128 stands for zero in the data rows.
Every row has a hidden score. How much higher is the second row's score than the first row's in each pair? 10 means about the same, 20 much higher and 0 much lower. The score is a weighted sum of the row's numbers plus the product of two more (or one squared), each taken from its middle value.
[116 116 141 144 117 126 132 133 124 132 148 129 138 119 106 106]
[136 128 129 119 120 146 112 132 124 160 143 130 108 144 108  98] >> 15
[170 165  80  96 148 140 117 120 133 112  78 131 112 153 177 168]
[170 171  68  94 153 137 120 117 132 104  73 136 115 152 187 176] >> 14
[130 128 129 122 116 148 111 133 122 157 146 131 104 142 104 101]
[137 134 132 115 124 154 106 134 124 162 138 132 104 146 104 102] >> 9
[112 111 142 147 119 118 140 132 127 119 144 124 144 109 111 113]
[115 115 138 144 119 121 135 131 120 128 146 127 137 116 105 111] >> 12
[135 131 131 114 109 148 103 133 122 162 143 130 110 144 109 101]
[118 115 141 142 117 133 132 133 124 133 149 130 133 119 104 103] >> 6
[111 112 139 149 118 115 139 131 125 126 145 125 142 115 107 113]
[ 94 102 159 158 132  89 164 127 135  93 126 118 166  94 143 159] >> 6
[170 171  74  94 152 138 118 114 129 108  73 134 115 146 183 178]
[136 130 135 119 118 152 109 132 123 158 141 128 109 142 105 101] >> 9
[ 97 102 149 159 126  89 164 125 135  89 136 124 163  94 133 147]
[ 99 102 152 158 129  91 162 127 132  96 134 124 160  94 131 143] >> 9
[158 155  98  99 138 149 107 121 129 139 103 131 106 155 150 142]
[101 102 148 158 130  92 162 127 134  96 130 127 162  93 132 144] >> 7
[143 141 121 108 122 149 105 130 128 156 126 132 103 152 122 114]
[124 122 140 132 116 140 116 134 121 148 146 129 120 126 100  98] >> 4
[ 99 102 151 157 130  92 160 127 137  94 134 123 166  94 130 145]
[112 109 139 148 123 119 142 130 126 116 149 130 144 105 109 114] >> 8
[101 106 147 158 130  95 158 127 132  99 134 123 160  97 123 135]
[144 141 123 108 125 156 101 130 125 159 128 127 101 152 119 115] >> 9
[156 149 101 100 138 149 110 124 126 136 105 131 104 153 150 142]
[128 127 135 124 119 146 115 132 122 160 145 128 111 140 101  98] >> 12
[141 139 123 111 125 160 109 122 125 158 131 129 104 150 118 111]
[164 161  88  98 148 143 114 121 127 129  88 131 109 154 172 158] >> 6
[165 161  87  95 145 146 112 117 129 118  87 133 109 153 171 162]
[122 116 139 136 116 125 121 130 125 145 148 130 125 126  99  98] >> 14
[ 96  99 157 159 130  90 162 128 139  91 127 119 164  87 141 158]
[165 164  81  95 148 135 112 118 132 116  85 133 106 150 173 164] >> 15
[127 128 135 122 120 149 110 134 122 159 147 128 110 140 101  96]
[ 91 101 161 156 133  87 165 127 142  96 129 119 166  90 150 165] >> 3
[ 99 102 153 158 129  91 166 127 135  94 129 121 165  93 133 150]
[ 98 103 147 159 129  86 163 127 136  93 133 122 163  94 131 147] >> 14
[102 104 144 156 131 100 157 131 130  97 139 124 159  96 124 135]
[160 155  96  97 138 148 112 123 128 134 100 129 105 152 156 148] >> 9
[155 150 106 101 133 150 106 131 127 147 116 131 103 154 137 132]
[160 158  94  97 141 145 110 123 131 126  96 133 107 155 161 154] >> 14
[145 141 124 110 125 148 102 131 124 154 130 133 100 151 120 112]
[150 152 108 102 135 152 106 126 127 146 114 129 102 155 139 130] >> 8
[139 138 128 113 117 151 106 131 124 163 137 131 102 149 112 105]
[105 105 140 154 124 108 146 127 127 107 138 126 151 102 118 120] >> 10
[115 114 140 146 120 119 141 132 125 126 145 127 139 116 105 111]
[134 130 126 117 124 151 107 133 125 162 140 130 106 151 106 103] >> 16
[170 169  74  94 153 139 119 117 133 112  76 133 111 153 179 172]
[106 111 146 158 129 101 153 130 131 102 139 122 156  99 121 129] >> 9
[135 138 129 118 119 151 106 134 123 161 140 129 105 145 103 103]
[139 138 128 113 120 149 107 130 125 159 137 128 102 147 111 107] >> 13
[110 110 142 150 121 114 143 128 124 119 146 127 145 110 106 114]
[137 137 130 114 122 153 107 132 125 161 138 128 104 156 108 103] >> 14
[111 113 146 150 120 112 141 130 126 119 146 128 145 106 108 118]
[104 108 144 154 124 101 154 128 130 102 139 123 159 101 118 127] >> 11
[ 97 101 151 159 129  90 162 127 133  91 133 123 166  94 138 151]
[128 127 137 127 115 147 113 131 121 154 148 130 116 137 101  95] >> 11
[152 144 112 102 132 151 108 129 119 156 118 130 104 153 135 126]
[144 145 123 109 128 154 104 132 123 156 132 129 104 152 121 113] >> 13
[157 153 103 100 137 148 107 123 127 141 109 132 102 157 145 136]
[156 155 100  98 138 149 107 122 129 138 102 134 105 154 150 139] >> 11
[167 168  73  93 159 140 121 116 135 111  80 134 113 149 177 172]
[146 144 118 105 126 153 105 131 126 152 127 135 104 152 126 120] >> 10
[148 148 116 105 132 153 106 129 126 151 119 130 102 154 132 124]
[130 128 137 123 119 148 111 136 121 159 143 129 114 138 102  97] >> 8
[ 93 100 166 156 133  87 163 127 143  95 126 115 165  95 150 170]
[146 147 123 105 127 155 105 130 123 158 127 129 104 153 125 118] >> 11
[ 96 100 154 156 136  89 165 127 137  92 132 120 165  92 138 155]
[100 105 148 158 123  94 160 126 134  97 134 123 164  94 131 144] >> 9
[163 163  88  96 142 142 113 120 128 122  90 133 109 156 165 159]
[103 106 147 157 129 101 156 126 131 104 139 121 159 106 122 133] >> 11
[ 92  97 159 157 137  83 165 125 142  96 128 122 166  93 145 163]
[155 152 103  99 134 150 105 124 124 139 110 132 102 155 146 135] >> 14
[119 116 136 138 117 132 126 131 123 140 150 128 128 125  99 100]
[125 122 137 129 116 139 117 134 122 149 153 130 118 134 101  98] >> 10
[109 109 142 151 120 111 147 130 125 116 138 129 147 106 113 118]
[121 121 134 133 115 136 121 131 122 146 149 127 123 130  98  97] >> 12
[140 140 120 110 122 154 102 134 126 161 136 133 103 149 118 108]
[104 109 143 155 124  94 153 128 127 103 141 129 154 102 118 130] >> 11
[157 157  97  99 138 148 105 124 127 136 103 132 103 151 151 143]
[ 98 102 150 159 130  93 160 126 135  93 133 125 166  95 131 145] >> 10
[114 118 144 147 121 118 135 129 125 125 146 131 142 113 106 108]
[145 143 131 108 126 155 100 132 126 156 130 125 101 152 122 114] >> 9
[ 93 102 158 157 134  89 164 126 140  95 130 116 166  92 146 161]
[152 144 107 100 131 146 107 128 128 147 111 129 102 154 143 131] >> 16
[108 108 140 154 124 108 154 132 131 113 140 127 151 107 113 123]
[147 143 117 104 123 156 104 129 128 156 126 129 101 154 125 122] >> 9
[121 118 138 139 114 136 124 131 124 140 148 126 123 125 101 101]
[151 146 114 103 131 150  99 128 127 150 120 130 103 153 135 127] >> 14
[117 117 138 142 115 127 132 128 124 133 150 128 134 120 101 104]
[132 126 154 122 124 146 110 135 124 160 145 129 110 143 106  98] >> 14
[168 167  74  93 152 140 118 114 133 109  77 136 115 153 184 171]
[110 108 142 154 121 109 145 131 127 115 142 125 147 103 114 119] >> 3
[129 127 137 124 117 144 113 135 122 155 147 132 113 138 103  96]
[107 106 141 153 123 105 151 132 129 112 143 131 151 106 114 121] >> 10
[120 117 140 133 119 136 121 136 123 145 149 129 125 132 102  99]
[159 162  97  98 139 148 108 124 126 137 105 131 104 155 152 143] >> 5
[143 140 124 108 123 153 103 130 125 161 131 131 103 153 118 110]
[169 162  79  94 145 139 116 118 128 114  79 133 111 154 175 169] >> 9
[ 99 104 148 159 134  93 159 126 131  94 133 125 163  95 136 146]
[110 112 140 149 120 115 140 132 127 119 143 126 144 113 110 111] >> 12
[ 97 104 149 157 130  88 160 127 132  93 130 121 166  91 131 146]
[146 142 119 109 125 153 102 128 118 156 128 130 104 148 120 115] >> 10
[168 168  72  95 153 138 117 118 129 109  80 135 114 152 181 172]
[167 166  82  95 143 137 113 118 126 120  84 134 110 154 170 164] >> 7
[151 149 107 100 130 152 104 127 128 147 116 133 106 155 137 134]
[105 107 129 153 127 104 151 128 127 104 139 126 154 101 120 128] >> 9
[ 96 104 152 159 132  86 164 124 132  88 127 120 169  93 136 151]
[111 111 140 150 122 112 143 131 126 117 142 130 146 106 110 116] >> 11
[ 93 101 160 157 128  87 166 123 141  91 129 117 167  92 142 159]
[129 131 134 121 117 151 108 135 122 159 139 125 108 141 109  99] >> 9
[156 156 102 101 136 145 107 125 128 139 107 133  98 154 151 139]
[113 115 140 146 117 119 137 134 128 129 145 128 143 113 107 108] >> 7
[112 112 143 146 122 118 135 131 129 125 145 129 138 114 106 110]
[133 127 135 122 116 149 111 135 124 161 145 131 110 141 105  99] >> 5
[140 139 124 111 123 154 102 130 123 157 136 132 104 151 118 108]
[167 168  79  94 150 140 116 119 129 113  83 125 114 153 173 168] >> 5
[147 142 121 105 128 153 105 134 127 149 125 130 101 152 126 120]
[103 108 144 156 127  99 157 126 132  97 137 123 159  96 123 135] >> 10
[108  99 143 152 123 106 150 130 126 110 141 127 151 105 112 126]
[160 157  97  97 141 146 110 121 128 132 100 133 107 156 157 147] >> 11
[117 116 139 141 117 127 131 131 126 138 152 129 131 122  99 104]
[123 120 142 134 113 134 121 131 125 146 151 130 125 127  97 101] >> 8
[ 99 102 150 158 124  93 165 128 133  93 133 122 162  88 132 145]
[112 111 142 147 119 118 139 130 126 122 147 126 142 111 103 112] >> 14
[125 122 139 130 116 139 116 131 131 151 143 131 112 131 100  97]
[ 98 102 151 159 125  93 162 128 135  93 133 121 165  94 134 145] >> 2
[114 113 140 149 118 128 135 132 125 123 146 129 139 113 105 113]
[ 93 100 162 153 131  87 167 126 141  94 128 116 165  91 151 165] >> 11
[ 98 101 146 159 130  90 163 126 134  93 133 127 167  94 133 141]
[135 135 130 115 121 153 107 133 124 157 137 129 107 149 106 104] >> 10
[113 114 143 147 120 119 137 129 126 125 146 130 141 115 104 109]
[ 98 101 153 159 128  88 164 127 138  92 133 121 168  93 135 149] >> 5
[107 107 139 154 125 105 150 128 127 110 141 126 153 103 112 124]
[ 99 103 149 158 130  90 163 126 131  98 131 123 167  93 133 146] >> 5
[108 109 141 155 125 104 148 130 126 110 140 126 154 103 117 125]
[141 139 127 110 124 154 102 127 123 158 138 131 103 150 120 108] >> 14
[167 166  75  94 151 142 118 117 132 114  82 135 112 154 183 166]
[107 105 144 154 121 104 153 131 132 106 137 128 157 108 115 126] >> 10
[134 132 131 117 120 148 111 133 120 160 140 128 108 145 107 104]
[165 161  89  97 144 143 112 121 131 129  88 135 105 153 167 155] >> 9
[102 107 147 156 125  96 158 124 131  94 135 125 161  96 121 138]
[109 116 138 153 122 109 147 129 133 114 143 123 149 105 112 117] >> 10
[124 119 137 131 117 142 120 135 123 149 145 130 120 134 101  99]
[158 154 104  98 136 151 107 126 129 140 105 131 104 154 145 143] >> 9
[169 171  77  95 137 143 121 116 128 115  81 135 112 151 175 169]
[140 140 126 111 122 153 105 131 127 159 133 131 103 148 119 108] >> 16
[117 113 137 141 115 124 133 133 122 136 148 129 132 120 102 103]
[ 95 100 156 156 134  87 165 124 147  94 128 119 165  92 145 162] >> 9
[ 91 100 167 154 136  92 165 126 143  98 124 114 161  94 156 171]
[142 137 121 110 122 153 105 130 123 157 133 128 103 148 119 109] >> 12
[154 149 111 101 132 150 106 125 128 149 119 128 101 155 133 124]
[150 145 112 102 131 154 104 127 123 149 118 129 102 154 135 129] >> 8
[123 121 138 134 116 137 112 133 124 147 148 128 124 127 100  98]
[164 163  87  97 149 141 114 116 130 122  87 135 108 154 168 160] >> 11
[115 113 141 143 120 126 133 133 122 133 146 129 134 118 103 105]
[104 107 145 153 124 108 153 131 129 105 136 128 153 102 117 127] >> 9
[168 166  80  94 145 142 112 118 132 112  86 129 108 154 173 161]
[168 166  90  96 147 142 117 117 131 114  83 131 110 151 177 168] >> 4
[140 134 130 111 119 152 104 134 123 159 137 131 105 147 112 108]
[109 109 143 152 125 114 147 131 128 107 147 127 151 106 114 117] >> 10
[168 169  77  95 150 140 116 119 127 115  82 137 112 151 176 168]
[ 91 100 163 157 137  89 163 126 140  95 126 117 168  93 149 163] >> 8
[149 147 114 102 128 152 107 131 123 155 126 130 104 152 129 121]
[101 103 150 158 131  93 162 131 135  92 135 122 162  95 130 144] >> 11
[103 103 147 159 128  94 158 128 133  97 136 121 163  94 126 137]
[141 141 121 109 126 152 104 130 126 154 135 130 102 151 120 111] >> 16
[138 131 124 113 125 145 105 132 122 157 137 128 105 150 114 105]
[114 111 141 149 128 112 142 130 123 120 144 129 142 110 106 114] >> 6
[144 140 125 109 125 153 102 128 127 159 132 131 101 155 120 112]
[108 106 141 153 121 108 146 127 129 111 142 128 150 103 112 122] >> 6
[113 113 141 146 120 121 138 132 124 126 149 127 138 113 106 108]
[125 119 135 130 118 141 116 131 123 149 150 127 121 131 100  99] >> 11
[103 105 147 157 125  97 158 127 130  95 138 124 161  95 123 133]
[ 95 101 159 157 135  88 161 129 139  92 130 119 167  92 144 158] >> 8
[108 109 141 153 122 117 147 129 127 110 142 125 151 107 116 120]
[111 111 141 147 122 118 140 130 126 123 147 128 140 113 107 111] >> 16
[ 91  98 167 154 136  90 165 127 143  95 129 116 166  96 150 166]
[159 158 102  98 141 148 108 128 129 133  99 131 105 155 154 145] >> 12
[149 144 115 104 129 154 103 128 126 151 123 130 102 153 131 122]
[105 107 144 155 124 103 153 129 134 102 140 124 155 101 117 130] >> 9
[115 114 139 146 117 118 139 132 124 125 148 130 140 114 104 108]
[ 95 102 160 154 131  87 164 128 137  93 132 116 166  93 143 161] >> 5
[133 129 133 119 119 149 110 135 126 160 144 131 107 139 105 101]
[149 146 121 103 126 148 103 129 124 152 124 131 103 153 128 122] >> 10
[112 115 139 143 120 124 136 131 122 130 147 127 137 116 103 106]
[166 163  85  93 146 146 115 118 130 117  84 133 106 152 172 165] >> 10
[109 106 143 157 129 109 148 127 125 118 151 127 150 104 114 121]
[160 157  95  98 138 147 114 123 127 129  95 132 106 155 158 149] >> 10
[124 126 138 129 116 142 120 133 122 152 147 132 118 134 100  97]
[161 158  90  97 146 145 110 120 129 134  90 133 104 156 164 154] >> 12
[139 135 125 113 122 152 103 134 121 162 138 128 105 148 114 107]
[ 92 103 163 156 133  86 160 130 137  87 130 117 167  93 149 162] >> 7
[102 103 147 160 128  93 159 129 135  93 138 122 163  93 128 142]
[168 164  77  94 152 137 115 120 136 109  76 135 113 154 183 169] >> 18
[144 144 121 106 128 155 105 132 125 159 126 132 104 152 125 113]
[ 94 102 159 157 137  86 165 126 141  93 124 120 167  95 144 162] >> 8
[141 139 124 110 123 155 105 127 122 160 130 130 102 152 124 110]
[112 110 139 147 119 113 144 126 127 119 147 132 144 110 106 113] >> 11
[137 130 128 117 120 148 108 132 124 160 143 128 106 145 110 104]
[109 114 139 152 122 109 145 130 126 114 145 126 147 107 108 119] >> 8
[132 129 133 116 123 150 107 133 123 160 137 132 107 144 109 103]
[119 119 137 138 117 129 127 132 123 142 148 136 129 122 100 102] >> 8
[138 136 141 114 121 152 106 131 123 155 139 133 106 147 110 108]
[ 97 102 152 158 139  89 167 127 136  94 131 126 164  94 134 150] >> 9
[121 125 138 132 113 137 120 133 125 147 147 130 121 129  98 100]
[ 97 102 149 159 131  94 163 124 126  93 132 123 165  87 134 148] >> 6
[166 166  78  94 152 144 115 121 129 115  84 133 109 153 175 166]
[134 130 133 120 119 150 111 135 120 160 143 126 110 140 104  99] >> 6
[149 146 115 105 132 153 104 128 125 155 120 130  99 154 130 121]
[113 107 140 146 113 120 136 129 121 124 146 128 132 116 104 109] >> 8
[160 159  97  97 139 142 110 122 129 129 101 132 106 154 158 148]
[105 107 145 157 125 102 156 127 131 106 140 124 156 100 120 128] >> 10
[146 145 114 103 130 157 105 127 127 151 120 130 102 154 133 123]
[167 170  79  95 152 143 116 113 129 112  93 133 111 154 178 171] >> 7
[169 170  72  93 151 136 119 115 130 106  76 125 112 152 185 176]
[124 123 138 132 113 144 118 136 124 148 148 131 120 132 100  99] >> 8
[147 146 116 104 129 153 104 130 129 155 121 131 101 154 129 122]
[ 96 103 160 158 134  88 164 127 138  89 131 119 165  92 142 157] >> 5
[126 123 137 130 116 134 118 133 123 152 149 129 118 132 100  98]
[157 159  95  97 143 144 110 124 136 131  96 133 106 155 159 150] >> 11
[ 94 101 163 159 134  86 164 127 141  92 128 121 166  92 145 163]
[140 136 122 111 123 156 104 133 123 157 134 131 103 150 117 107] >> 13
[105 107 143 154 126 102 153 132 126 104 139 126 155 102 120 129]
[135 132 130 115 123 154 108 134 124 163 142 129 108 145 109 102] >> 11
[168 171  80  97 146 139 116 118 127 111  85 133 110 152 180 170]
[166 164  84  95 149 140 117 120 131 115  85 135 113 155 173 164] >> 16
[ 97 101 153 158 131  94 161 127 132  92 132 122 164  93 134 149]
[172 171  72  94 149 138 111 116 130 105  74 133 113 152 183 175] >> 15
[134 131 132 117 119 152 107 133 124 156 140 129 107 145 109 109]
[136 141 132 117 118 154 107 137 123 156 138 131 106 144 110  98] >> 8
[ 93 103 163 156 137  89 165 126 140  94 128 119 167  93 146 164]
[146 144 119 106 128 155 103 129 127 155 124 132 102 154 125 117] >> 17
[158 155 101  99 133 151 102 123 129 138 107 135 106 153 149 140]
[127 123 135 128 119 144 113 134 125 152 148 132 117 137 103  95] >> 10
[148 144 114 102 129 151 104 129 125 150 122 129 102 154 131 120]
[155 153 106 101 132 147 102 126 127 144 109 136 105 152 146 134] >> 10
[123 120 141 136 116 131 123 133 121 144 147 129 124 129 100  98]
[113 119 141 144 118 123 135 132 124 131 152 128 136 116 104 107] >> 7
[140 142 125 108 123 152 103 132 124 161 132 131 102 154 121 112]
[155 153 111 100 132 150 104 124 129 137 105 135 104 154 147 140] >> 10
[164 172  85  95 148 141 114 120 129 123  87 133 111 151 172 161]
[ 91 102 162 157 134  89 167 126 145  95 128 119 166  92 147 160] >> 13
[131 129 135 120 117 150 109 133 125 152 142 128 111 142 106  97]
[128 132 135 122 117 148 112 134 124 156 146 129 116 136 103  97] >> 9
[109 110 142 151 121 116 144 130 127 119 142 125 148 106 110 114]
[104 107 143 156 128 100 155 129 130 104 140 126 163 101 120 130] >> 11
[ 91 100 168 155 136  86 164 122 143  99 127 115 165  96 154 168]
[154 152 112 100 135 154 108 129 126 146 114 132 102 154 137 131] >> 11
[118 112 141 138 119 131 124 132 124 136 149 130 131 121 103 103]
[153 156 109 101 132 150 104 130 129 142 113 131 103 159 141 131] >> 11
[165 160  86  95 145 144 114 117 128 123  90 131 108 154 170 161]
[ 93 102 165 159 135  87 169 126 142  96 131 117 164  93 149 166] >> 7
[102 104 148 157 130  96 160 129 131  94 136 129 160  98 127 138]
[129 127 135 124 117 147 112 131 121 155 149 127 113 138 102  98] >> 9
[157 154 107  98 142 144 119 128 128 139 103 132 119 155 153 141]
[100 102 148 158 131  94 160 127 133  97 134 119 162  97 130 139] >> 17
[115 116 140 146 118 126 132 123 126 128 144 127 137 119 103 108]
[147 151 112 100 128 153 107 127 127 151 121 131 101 154 136 124] >> 9
[100 103 150 158 130  87 163 127 133  93 134 123 163  98 131 135]
[ 95 102 155 158 130  89 162 125 144  91 130 123 163  93 142 158] >> 10
[151 149 118 102 128 157 104 127 126 155 122 131 101 156 132 116]
[159 154 100  97 138 147 107 125 129 139 105 130 103 154 150 139] >> 10
[ 99 104 150 158 131  84 158 128 131  93 133 125 164  94 133 147]
[ 95 103 155 161 131  87 165 131 137  92 133 120 165  93 136 152] >> 10
[136 137 130 112 121 152 105 131 125 160 137 130 103 146 113 105]
[148 146 116 103 131 154 106 129 127 153 118 131 103 152 132 121] >> 9
[142 137 126 110 125 149 102 131 122 162 134 128 105 147 117 107]
[117 116 141 142 119 128 130 132 125 134 148 127 136 119 101 103] >> 9
[135 130 139 122 117 146 109 134 125 157 145 126 111 143 105  95]
[100 103 149 158 127  95 162 127 133  99 128 127 166  94 133 144] >> 5
[167 168  76  95 152 141 118 121 131 112  79 131 110 152 177 169]
[ 94  96 160 157 134  87 164 125 141  91 125 115 167  93 147 160] >> 10
